In the rows, zero is written as 128.
Turns in one plane each, and the order they were made in; the first pair answered:
J_319 (before -> after):
[125 132 120 127 108 133 183 141]  ->  [134 142 124 144 105 121 178 131]
[160 159 124 134 121 127 166 173]  ->  [163 160 123 144 130 119 160 168]
[140 151 144 114 125 107  85 127]  ->  [136 144 141 112 137 107  83 132]
[144 151 133 126 145  92 109 119]  ->  [139 136 128 115 160 100 107 130]
J_500 (before -> after):
[110 119 128 121 151 125 136 137]  ->  [117 127 126 131 154 116 137 132]
[135 138  73  94 187 128 106 118]  ->  [137 140  73  92 186 128 102 116]
[132 123 134 148 102 123  42 105]  ->  [106  86 132 116 102 173  66 129]
J_302 (before -> after):
[127 125 135 148 133 118 116 117]  ->  [127 136 131 137 137 110 114 113]
[114 134 119  83 125 140 123 134]  ->  [112 122 137 114  98 157 139 132]
[129 108  99 110 154 151 196 176]  ->  [139 153  96  85 130 138 195 163]
[138 109 146 158 125 130 149 135]  ->  [141 127 120 116 163 105 129 134]
J_76 (before -> after):
[102 133 145 113  94 142  72 120]  ->  [ 96  88 139 134 129 150  80 138]
[144 145 141 121 115 116 124 128]  ->  [137 132 147 121 114 123 113 132]
[132 163 130 130 108 114 110 120]  ->  [122 142 140 135 110 125  89 127]
Then:
(2 to 3 turns a pair)
[140 160 149 127 140 111 108 123]  ->  [126 148 166 123 114 140 113 131] : J_319, J_500, J_302
[116 135 149 151 114 129  96 120]  ->  [105 100 130 130 152 148 112 142] : J_302, J_319, J_500
[127 122 146 175 117 127 114 116]  ->  [123 123 148 167 116 126 103 117] : J_76, J_500
[122 138 137  97 104 163 146 157]  ->  [123  93 135 139 149 155 135 167] : J_319, J_302
[138  95 126 170 163 111 153 137]  ->  [135 170 123  75 119 111 114 117] : J_319, J_302, J_76
[151 157 124 148 145  81  71  92]  ->  [122 110 122  97 165 123  51 121] : J_319, J_500
[123 140 115 111 105 142 154 123]  ->  [132 119 110 153 137 125 157 125] : J_302, J_500
[105  83 122 134 131 147 163 156]  ->  [120 153 103  78 120 121 153 138] : J_302, J_319
[150 130 154 124 105 144 109 103]  ->  [155  98 133 151 146 136 144 117] : J_76, J_76, J_76
[161 172 112 145 141 104 145 126]  ->  [158 146 125 177 144 109 139 129] : J_302, J_76, J_319
[117 115 144 183 117 109 132 127]  ->  [130 165 128 149 113  87 136 114] : J_76, J_302, J_302
[127 112 126 138 152 130 144 132]  ->  [133 138 142 145 128 115 113 114] : J_500, J_500, J_302
[126 103 125 117 112 155 180 158]  ->  [156 134 121 166 150  76 128 129] : J_500, J_500, J_319
[125 108 126 127 100 154 128 144]  ->  [132 106 113 134 113 145 152 147] : J_76, J_76
[128 117  97 121 180 111 109 118]  ->  [126 128  91  95 171 122 122 120] : J_76, J_319
[122 178 109  79 105 119 124 104]  ->  [112 159 135  99 100 121  73 102] : J_319, J_76
[130 103 135 125 104 167 134 131]  ->  [144 147 116 100  99 148 143 120] : J_302, J_76, J_302
[ 98  97 146 112 114 169 165 140]  ->  [107 144 138  85  94 156 163 128] : J_302, J_302
[131 107 129 113 116 158 104 138]  ->  [136 106 111 107 131 161 131 145] : J_302, J_500
[131 152 147 169 127 116 153 146]  ->  [134 152 130 154 152 105 155 148] : J_319, J_319, J_76
[ 92 105 147 126  87 142  99  98]  ->  [ 95 100  97  83 154 127 127 114] : J_500, J_302, J_76
[151 173  95 142 169 117 152  98]  ->  [151 173 118 166 123 139 173  96] : J_319, J_302
[141 159 135 170 113  93 138 108]  ->  [134 158 124 129 147  84  94 110] : J_76, J_302, J_302
[127 171 116 111 131  91  88 118]  ->  [101 130 113  73 118 155 133 147] : J_500, J_319, J_500
[114 123 149 109  83 149 154 145]  ->  [141 129 146 176 122  84 123 126] : J_319, J_319, J_319
[138  99 137 190 122 116 152 140]  ->  [142 164 106  96 142  83 108 124] : J_319, J_302, J_76
[101 157 123 139 104 119  92 115]  ->  [ 88 129  99 101 130 146 134 142] : J_500, J_500, J_302
[130 106  89 116 143 159 150 131]  ->  [133 130  97 106 110 163 157 122] : J_319, J_76
[130 156 131 148 123 126  80 116]  ->  [117 107 115 134 161 150  97 141] : J_319, J_500, J_76
[135 113 115 139 137 137 182 139]  ->  [140 142 102 108 146 117 167 130] : J_76, J_302, J_302
[109 107 141 109 145 123  61 134]  ->  [125 151 154 122  99 110  69 113] : J_302, J_319
[125  96 111 138 175 120 124 139]  ->  [131 159 142 129 101 115  89 109] : J_500, J_302, J_76
[124 132 138 154 139 100  92 121]  ->  [115 159 135 100 103 126 106 121] : J_319, J_319, J_302
[111  77 135 173 126 131 119 142]  ->  [118  84 125 176 120 134 151 145] : J_319, J_319, J_500
[126 103 135 166 148 127 146 124]  ->  [133 143 127 143 152  97 112 107] : J_500, J_302
[120 107 129 101 174 129  28 128]  ->  [165 155  73 112 203  84 130 118] : J_76, J_76, J_76
[144 147 130 140 154  92  72 119]  ->  [109  95 131  92 150 163  98 152] : J_500, J_500
[145 147  91 112 167 104 159 127]  ->  [124 151 134 102 134 111  69 116] : J_500, J_76, J_76
[163 168 104 170  93 100 186 134]  ->  [135  81  90 162 168 124 177 172] : J_302, J_319
[130 118 155 102 109 147 188 138]  ->  [152 142 162 150 107 108 176 115] : J_319, J_319
[139 148 153 144  65 138 149 115]  ->  [139  95 103 136 173 118 168 145] : J_500, J_302, J_76
[126 108 160 179 116 127  79 120]  ->  [109  79 150 150 140 148  79 138] : J_319, J_319
[149 150 123 150 113 109 134 110]  ->  [129 109 143 155 119 129  98 121] : J_76, J_76, J_76
[145 153 108 132 149  83 130 123]  ->  [143 127 127 178 136  96 140 125] : J_302, J_319
[112 108 142  86 114 159  90 142]  ->  [118 127 130  71 123 145  90 136] : J_319, J_76, J_302
[146 161 137 225  96  72 107 118]  ->  [130 115 124 206 166  68  65 137] : J_76, J_302
[ 86 108 131 107 109 184 116 151]  ->  [111 154 146 151  65 155 122 121] : J_319, J_319
